R: rows in several groups, each row roughly a mix of its group's directions (some rows in no group)
R (132 x 10)
[[  6  12  12  29  41 -20 -22 -17  -9   1]
 [ -4  -3  -5 -14  46  -1 -21 -28 -18 -10]
 [ -3 -24 -23   9  -7  17 -31   6  19  33]
 [  4   7 -22 -13 -26  18   4  35  -6 -32]
 [ 19  17  -4 -32 -25 -19  -6 -36   2  -7]
 [ -3 -21  -8 -26 -20  27  29  19  20  -7]
 [ -2 -14 -25 -24 -37   1  21  22   9 -16]
 [ 12   8 -24 -37   8  12 -29 -14  -7 -24]
 [ -8 -18 -27 -12  -9  14 -22   4  16  42]
 [  8   8   7  27 -42  10  18  21  19  12]
 [ 37  -9  20  -3 -20  18  -5  14  28 -22]
 [  3   3 -25 -28  -1  40  17 -16 -17  13]
 [ 13 -11  11 -15  23 -33   9 -28  -9 -28]
 [ 11 -17  -8  38  41  16  -4   4  -7  -8]
 [-42  -8  -6   5  27 -29   6   4 -20  12]
 [-52 -12  -3   3  15 -18  -7   6 -20   6]
 [ 15  26  -6 -32  11   9 -38  -7  18  -1]
 [  6  -8  18 -27  19 -38  -2 -31   9  -4]
 [-12  33  26 -24  -1   2 -15  12  18 -29]
 [-10 -12   6  27  31  22  17  34 -12   2]
 [ 35   4  14  -6  -5 -18   0 -12  44  12]
 [-15   3  14 -31 -45  -6  17  -6  13  -6]
 [-24 -29 -28 -17   4 -15  -3  16   4 -32]
 [ 13   9   6 -18   5  15   5  24 -21 -45]
 [ 31   1  -5  22  49  11  -2  -2  -3   5]
 [-14 -11 -15 -11  41  -8 -30 -14 -20  -9]
 [ -2 -10 -18 -15 -23  24  25  34   7 -21]
 [ 34  17   0  23   0   2 -17   4  39  12]
 [-26 -17  -3  36 -14 -27   7  13   0  24]
 [-26  -4 -23   6 -11  31  15  31  -5  21]
 [ 19 -21   3 -16  38 -30  -8 -20  -3 -11]
 [ 28  15  -9   3  -8  27 -17  39  16  -6]
 [ 11 -13 -14 -28 -17  15  19  23  31 -18]
 [ 17 -11  -6  24  48  17  -1 -11 -13 -11]
 [ 17   7  -3  14  38  27 -10 -28 -14 -14]
 [  6 -24  15 -16  46 -16  18 -12  -7   0]
 [-13 -33   3   0   8   3   1  28   6 -43]
 [-10  13 -13  31 -17  32  -2  36  -6   1]
 [  0  13  19  20  22 -16 -24 -31  -5  27]
 [ 27 -13   8 -14  27 -23   7 -29 -12 -23]
 [-13  -3 -10 -13  38   8 -31 -14 -24 -19]
 [ 14   8 -17 -31 -28 -19 -18 -31   7   0]
 [-14   1  -3 -25 -45 -21   0  17  18  10]
 [-20  18   3   5   8 -24  21 -18 -33  28]
 [  5   8  -7 -35  17  20 -26 -21  -2 -29]
 [  0  27  24 -15   7   2  -1  20   7 -45]
 [-22   0 -13  26  -9 -11   9  21 -15 -42]
 [-13 -17 -14 -19  40  -6 -22  -7 -21 -19]
 [ -6 -24 -16  17  16   9  16   5 -47  -6]
 [ -4 -39 -22 -21  -7 -23   2  12   6 -29]
 [  8   7   2   1 -11 -14 -11 -10  53  23]
 [ 23   8 -34 -24 -17 -17 -15 -19 -11 -21]
 [-19  18 -28   8 -43  14  -9  19   2   1]
 [  5  48 -17   7  13  19  -3 -16  -1  22]
 [ -3 -19 -14  31   0  15  11  -1  29  35]
 [ 15  31  19   1   1 -25   8 -12   3  40]
 [ -9  15  22  27  31 -17 -20 -24 -11  12]
 [ 38  -9   3 -17 -38   8  -6  -3  21 -14]
 [ -7 -33   2   3  32   9 -30 -19 -22  -4]
 [-21  -3  11  49 -17  -4  11  10  -3  21]
 [ -4  22  23 -29  -4  -2   5  14   4 -44]
 [ -8   6  18  33  31   3 -15 -21   0  28]
 [-22 -27  -7  40  -3 -18  11  19 -13  13]
 [ 15   4  14  19 -38  11  32   4  24   5]
 [-13 -26  11  31  35  13   3  26   1   8]
 [  1 -29 -21  22   8  -1   4 -16 -33  29]
 [ 16  20   4  17  -5 -21 -23 -12  38  20]
 [ 11 -12  -1  40  39  21  -6   7   2  -9]
 [-11  13 -11  20  -8 -10   8  22 -20 -46]
 [-20 -39  -1   5  16   4   0  23   0 -36]
 [ 17   7 -15 -35 -24 -15 -10 -36   3   1]
 [ 24  15  -9 -17  31  15 -34  -6  18  -9]
 [-43  27 -22  -1  26 -11   2   6 -10  -1]
 [  7  16  12   4  11  -6 -34 -22  29  31]
 [-15 -25  -1 -19  26   3  13  -7 -40 -16]
 [ 22  -2  10  10 -27  16  29  12  35  10]
 [  9  50   0  -8   6 -16  -1  -1  22  23]
 [ -5  -2  -3 -15  47   4 -15 -12 -31 -13]
 [ 20   4  14 -31  17 -31   6 -31  -4 -14]
 [ 41 -16  20   9  -9  29  -3   7  20 -14]
 [  5  26  35 -28   2  14  -2  11   2 -32]
 [ 31 -37  26  14  -8  20   9   4  -1 -17]
 [-33  -9   7  12  -6 -38   3 -20   3  28]
 [-19 -28   0  -7  16   4  31   3 -35 -20]
 [ 12  -7   6 -18  17   8 -21  -5  19  48]
 [ 24  36  23  20   7  30   4  -6   5  14]
 [ 23   2  10 -33  -4   0  -7 -35  12  29]
 [-18  -7  12  31  30  11   6  39  -2   2]
 [  1  13  -6 -35 -32 -16 -10 -29  14  11]
 [ 38 -22  16  -4 -21  13 -14   8  30  -9]
 [  1   0  11 -25  30  25 -12  29  -5 -28]
 [ -7 -11 -22 -22 -27  -5  21  24  20 -26]
 [ 11 -15 -13 -36 -21   6  18  15  33 -12]
 [ 11  40  -9  -6 -16   6  -9 -25   1  34]
 [  3   6  11  46   6  -9  18  -4 -10  34]
 [-25 -21 -17 -17  13 -36   4  19   7 -21]
 [-19   0 -18  21 -10  33   2  37  -2  17]
 [-42 -12  -7  -2  25 -34  -2  14  -3   2]
 [ 30  25  24  20  -2  26  13 -16  -9  17]
 [-21   6 -19  23 -22  29  -4  35   2  12]
 [-15 -51  -4   6   2   7   4   4 -22 -24]
 [-23   0  -6  25  10 -10  14  31 -16 -35]
 [ 34  16  22  20  -7  29   2 -19  -5  23]
 [-20 -19 -33 -25  -3 -23  -8  13  12 -25]
 [-22 -25   0   1   8   7  14  20 -14 -45]
 [ 17  -6  -2  43  28  28   3 -14   0  -9]
 [  7  -4  10  29 -37  10  28  12  25   3]
 [-12  -4  -7 -29  38  -8 -22 -19 -23 -12]
 [  3  31   6  -2   4 -27 -15  13   8 -43]
 [  5  15   9 -35  -9   3   1  20   0 -44]
 [-19 -15 -18 -14  34 -10 -25 -10 -28 -12]
 [  6 -17 -13 -22 -20   6  33  25   5 -30]
 [  5  43  -4 -12  -9 -19  -9 -13  13  34]
 [-17 -38 -22 -17   3 -26  -3  15   8 -22]
 [  2   1  24 -17  17   5  23  16   5 -45]
 [  0 -14  -5  -2  30   4   5   5 -46 -27]
 [  2   8  16  24 -32  -7  38 -10  -2  22]
 [ 23  10  -5  11 -10 -27 -19 -16  34  26]
 [-10 -27 -20  16   6  -7   0 -20  18  41]
 [ 12   4  38  -4  28  19  16   0   4  31]
 [ 27  29  32  15  -2  18  -4  -5  13  25]
 [  1 -11   8 -22 -18   1 -11 -33  24  35]
 [ 33   0 -17  19  44  12  -9  -7  -8   0]
 [ -5   0  26  32  33  11  10  30  -6  -6]
 [ 27  -3  -9  36  40  12  -5 -12   5   5]
 [ 41 -36  12   1 -17  13   9  -1   3 -19]
 [-16  17   2 -20 -43  -7  -7  31  -6   9]
 [ -1  21  23 -14   4  14   8  25  11 -43]
 [  2  11   2  33  -9  42   4  28  -5  10]
 [-17 -46   9   4  14 -12   7  21  -5 -26]
 [ 22  21   2  -9  34  19 -20 -31   8  -4]
 [ 11  10  21  14 -35  12  27  24  21   8]]

one row of each group, then the others: which group is each in?
[  6 -15   2  45  39   6   8  -6  -7   5]
<88>
[ 33  16  17   9 -16  29   3  11  30  14]
<78>
[ -9  -9   0 -19 -11 -43 -16 -30  15 -13]
<93>
[ 10  43  -1  -4 -12   1 -11 -21   7  36]
<5>

[ -8 -16 -16  30   9  -6  -5 -19 -34  29]
<78>
[-47   7  -4   8  35 -13  -4  16  -4   1]
<5>
[-18   8   0 -34 -20 -37 -10  -7  11  21]
<88>
[ 22  20  32  23  -1  22   6 -14 -10  28]
<5>
[-7 -4 10 31 26 26 10 37 -8  5]
<93>
[ 35   1   1   6 -14  44 -11  -3  15 -15]
<5>
[ 20 -12  15 -29  14 -16  14 -42  -2  -1]
<93>
[ 33   9  27  -4 -30  16 -16   1  26   7]
<5>
[ 27  17  -9 -16 -33  -6  -5 -34  -5 -19]
<93>
[ 23   5   5  -2 -22  25 -11  -8  21  42]
<78>
[ 15  27  -5 -33   4  23 -33  -6   9 -14]
<88>
[  3  17  16  32  27  -4 -25 -21 -14  20]
<78>
